Turns in one plane each, and the order they were made in; the first pair answered
fopig (before => after):
[-12  29   4   2  15  12 -10  -8 -20  -9  -6] => [ -1  15   1 -23  -1  18  -7  10  -9   9 -24]
[ -1  -2 -10   8  -1  -1  -4 -20  56 -39   0] => [-12  -4 -11   5 -32   8 -15 -16  50 -31  -6]
[ 42  12  -1   9 -38  -6  -5 -26  10  19 -14] => [ 52  14   1  14  -3 -14   6 -32  16   8  -6]
gubi (before => after):
[ 18  10  18  25 -10  -6   8  -6  -4   7   7] => [ 14  18  15  26 -11  -2   2 -12   0   0   4]
[-14 -10  -4 -14  -6   4  10  -5   7 -20   2] => [ -7 -12  -2 -17   8   1  18   1   5 -15   2]
[-20  15  -6 -13 -20   7 -13  24 -11  22  -6] => [-14  34  -8 -17  11  14 -14  12   0   6 -19]
[  5  11   2 -12 -44  22 -28 -11  23  26 -39] => [ 36  18   5 -24  18  16  -5  -7  24  27 -48]
panup (before => after):
[ 35   3   3  18  22   4  -8 -33  16  -1 -13] => [ -6  16 -12  -1   7  24 -31 -26  10 -14 -24]
[ -7  25 -23   8   9   3  23  15   7 -18  14] => [ -4  22 -23  10   9   0  25  14  10 -17  18]
[-27 -16  -6  -2  -7  14  15  16  -1  -3  27] => [  6 -11   5   3  17   7  33  13  -9  12  24]
Then:
Between the rows of a pair lie two turns.
[-11 -18  -2   5 -16 -10 -11  -9   5  -7   3] => [ -8 -16  -1  11  -1 -14  -7 -13   6 -14   8]
fopig then fopig
[-28  32 -21  -1  38  -4   5 -17  -2  -3 -11] => [-12  20 -23 -21  41  -2  14  -3  10   7 -25]
fopig then fopig
[  8 -45  -4 -24   8   1  25  47   6   2   2] => [  1  -4 -13 -24  34  20   7  15  33 -39 -23]
gubi then gubi
[ 14  -7  20  12  39 -24  20  29 -61  32  32] => [ -5  57   5  16  64   8 -15 -22 -19 -33  -6]
gubi then gubi
[-29  16  -1  10   0   9   2  -1   4 -17  22] => [ 13 -12   5  -9  -5   2  24  18  23  12   7]
fopig then panup
[-31 -31  17   1   4   1   6  48 -37  -8  26] => [-29 -29  18   6  14  -1   9  45 -37 -12  29]
fopig then fopig
[-14  17  -3  18 -47  10 -26 -31  -1 -25 -13] => [-10  31   3  14 -35  14 -24 -26 -35  -6 -16]
gubi then fopig
[-21  -9  10 -14 -14  -5  12  14  -8   0  11] => [-16   6   4 -25  -1   5   8   6  13 -17 -10]
gubi then fopig
[  0 -23 -18  -4   9  -9   4   7  57 -31   7] => [ -6 -28 -20 -14 -21  -1  -5  15  56 -19  -2]
fopig then fopig
[  6   6  17  42  34 -34  14 -23 -14  -8  19] => [-33  -5   4  42  -1 -30  -4 -20   1 -27  28]
panup then panup
[ 25  13  20  15  22  -1   5 -18 -19   8  -5] => [ 12 -13  16  33  -9 -13   2 -22   6  -5  16]
panup then panup
[ 24 -19 -17 -14  14  11  16   7  37  -3 -13] => [  2 -13 -10  30  19  -8  14 -13  17 -20  29]
gubi then fopig
[-18 -30 -15  15 -40  11  -6  18   4   7  -8] => [-16  10 -19  13   0  26 -16  -8  19 -25 -32]
gubi then fopig
[-17  19 -12 -26   4  26 -15  -6  10 -18 -40] => [ 22 -27   0  12   6 -15  17 -14  46 -16  -2]
panup then gubi
[ 55  33  15  24 -26  13 -18 -49  33   5 -34] => [ 36  20   9  29 -47  11 -26 -48  43  -4 -25]
panup then panup
[ -5  21   2  20 -43   8 -13 -14  -9  -6  -5] => [  4  35   4   9 -25  14 -11 -13 -22   3 -17]
panup then panup
[-16  41   5 -45 -40  44 -12  28   5  24 -58] => [ 25  22  10  10 -14   8  11 -22  93 -28 -31]
panup then gubi
[-21 -35 -28  -4 -20   0  20  20  20  14   9] => [ -1 -21 -28 -12  31   0  33  15  28   3  -3]
gubi then gubi
[ 11 -10   4 -19  10  -5  22  21  -3  27 -11] => [-21  13   8  24   5 -11   7  -8 -25   3  20]
fopig then gubi
[ 29  20   1 -34   0  33  -4  -7  22  -6 -44] => [ 43 -17   2 -23  13   8  20   2  47 -12 -18]
panup then gubi
[ 19  15   8   5  -5   5  -4 -17   6  12 -12] => [ 22  11   4  -8  18   4   6  -6   6  11 -13]
panup then gubi
[-12  22 -35 -17  29  -4  -7  10   6 -37  19] => [ 11  25 -28 -13  45 -10   5   8   0 -27  18]
panup then panup
[  5  45   5  14  24  16 -11 -26  -5 -17 -22] => [ 10  -9   4  19 -51   3 -10 -14  35  -2  -9]
fopig then panup
[-17  12   5 -28  11  -5  15   3 -27  11 -23] => [-17 -21  10   3 -31 -27  19  -3  -5  10   8]
gubi then panup
[ 18  36   2  17 -18  13 -14  -7 -28  15 -13] => [ 26  26   5  16 -15   6  -4   2 -36  27  -6]
gubi then gubi
[ 32  28 -20   0  19  16 -24 -17  14 -12 -13] => [ -4  -1 -28 -27 -13  19 -29  26 -20  14  -2]
gubi then panup
[ 46 -39   1 -42  30 -23  31  18  21  21 -13] => [ 12 -35  -1 -44 -55  -2  -3  22   0  42 -21]
fopig then fopig
[  9  14  11   2  13  -2  -2 -11 -28   7  -9] => [ 15  -5  14  19   1 -17   5 -15 -10   4   8]
panup then panup
[ 15  21  -1 -13  21  10   5  17 -39   3  -2] => [  9 -25 -16 -21   6  -3  13  33  13 -19  11]
panup then fopig
[ 16  -2   7  -3  13  -1   9  -9  12 -12 -23] => [-10   4   0  -3   4   6  -4 -11  10 -26 -19]
panup then fopig
[ 13  -1 -14 -26  17  32 -11  -3  42   2 -42] => [ 36  -9  -6 -13  23  19   3  -9  48   8 -33]
panup then panup
[ 23  18  19  29   5  -7 -10 -48  16 -10  -7] => [ 12  -7  22  35 -38 -14 -10 -34   1  12  10]
gubi then gubi
[-36 -39 -24 -18  -9  -4  -4  28   7 -21  23] => [-16 -35 -21 -28  34  -8  12  31   9 -20  16]
gubi then gubi
[  0  -2  21  39 -13 -19   7  -9 -12   6  29] => [-11  28  18  11   3   6  -5   1 -43  16   2]
panup then gubi
[ 60 -15   5 -15 -12  -4   7  20 -25  47  -5] => [ 11  13   7  48 -28 -10 -18 -25 -41   6  37]
fopig then gubi
[  3   4  10  12 -28   3  -1  -1 -14  21  -1] => [  0  13  12  27  -8  -4   2 -12 -16   8  11]
fopig then fopig
[-16  -8 -23  -1  24 -14   3  -3   1 -34  19] => [-17   1 -24  -9  32  -7   1  -1  -7 -32  11]
panup then panup
[ 15  -6   2 -11  -9  -5  15  -8  -1  14 -19] => [  3  -2   5  13  -7 -14  15 -18 -15   6   5]
fopig then gubi
[-23   8  -3   8  41  -2   3  -7 -29 -20  10] => [  7 -42   7  11 -29 -16  13   6  -2  17  14]
fopig then panup
[ 36  35  -5  21 -11  13  -5 -47  45 -12 -28] => [ 21  24  12  60 -26 -11   3 -40 -21  18  26]
gubi then fopig
[-10 -21  -3 -29  37  -1  15  29   2 -13   9] => [ 22 -31  14  -3  17 -17  28  19  -8  13  22]
gubi then panup
[  3 -18  19  14  -5 -11  31   8  -2   9  13] => [-25  14  11  -8 -12  16   7  12 -22   7 -11]
panup then gubi
[ 28 -15   7 -22 -19  -1   9  13  28  20 -17] => [-15  41   4   4  27   7  -9 -18 -11 -19  -1]
fopig then panup
[  9  15 -16 -55  48   5   1  29   0  -8 -23] => [ 15 -42  -1 -24 -23 -24  14  44 -12  31  22]
gubi then panup
[ 10 -14 -14 -34 -24   5  -5  18  48  -7 -33] => [ 17 -31   5  14  26 -40  30  16   2   0  35]
fopig then gubi
[ 31   9   0  18  -8  -2  -2 -32  53 -22 -23] => [ 51 -19  11 -10   7 -13  28  19  -4  39 -14]
panup then gubi
[-41 -22 -12 -10  13  -8  11  22  -8 -20  21] => [-35 -26 -12 -15  16  -6  15  26  -3 -17  17]
fopig then fopig
[ 21   3   2  21 -14  -4  -1  -5 -14  14  -1] => [28 10  1 19  4 -3  2 -8 -9  8 -7]
gubi then gubi
[-12   1   4   5  12   4   3  -4 -42  -8   7] => [  2  -5   4  -4  29   0  13   2 -34  -6   2]
fopig then fopig
[-16  12  -4  19 -38   9 -21 -15  23 -21  -4] => [ 25 -28  -2 -13 -12  -5  14  20  38   6 -12]
fopig then gubi
[-17  10  19  27  -1  -6   1 -32 -33  -2  20] => [ -6   3  22  24  11 -11  10 -25 -37   5  23]
gubi then gubi
[-37 -35  -2  20 -22 -15   1  -4 -24 -14  59] => [-57   1 -11 -15  -4  15 -16   5 -54 -12  27]
panup then panup
[ 15 -44   6  -4  -1 -27  32  22 -11  14  18] => [  2 -42   4  -3 -30 -19  20  22 -19  21  16]
fopig then fopig
[-63 -12 -20  15 -35 -11  -9  11   6 -29  21] => [ -7   3  13  37 -56 -15   5  -1 -38  33  13]
panup then fopig
[-46  31  12   8  58   5   7  -6 -21 -26   8] => [-73  13  11  20  -7   6 -10  -2 -30 -15  22]
gubi then gubi
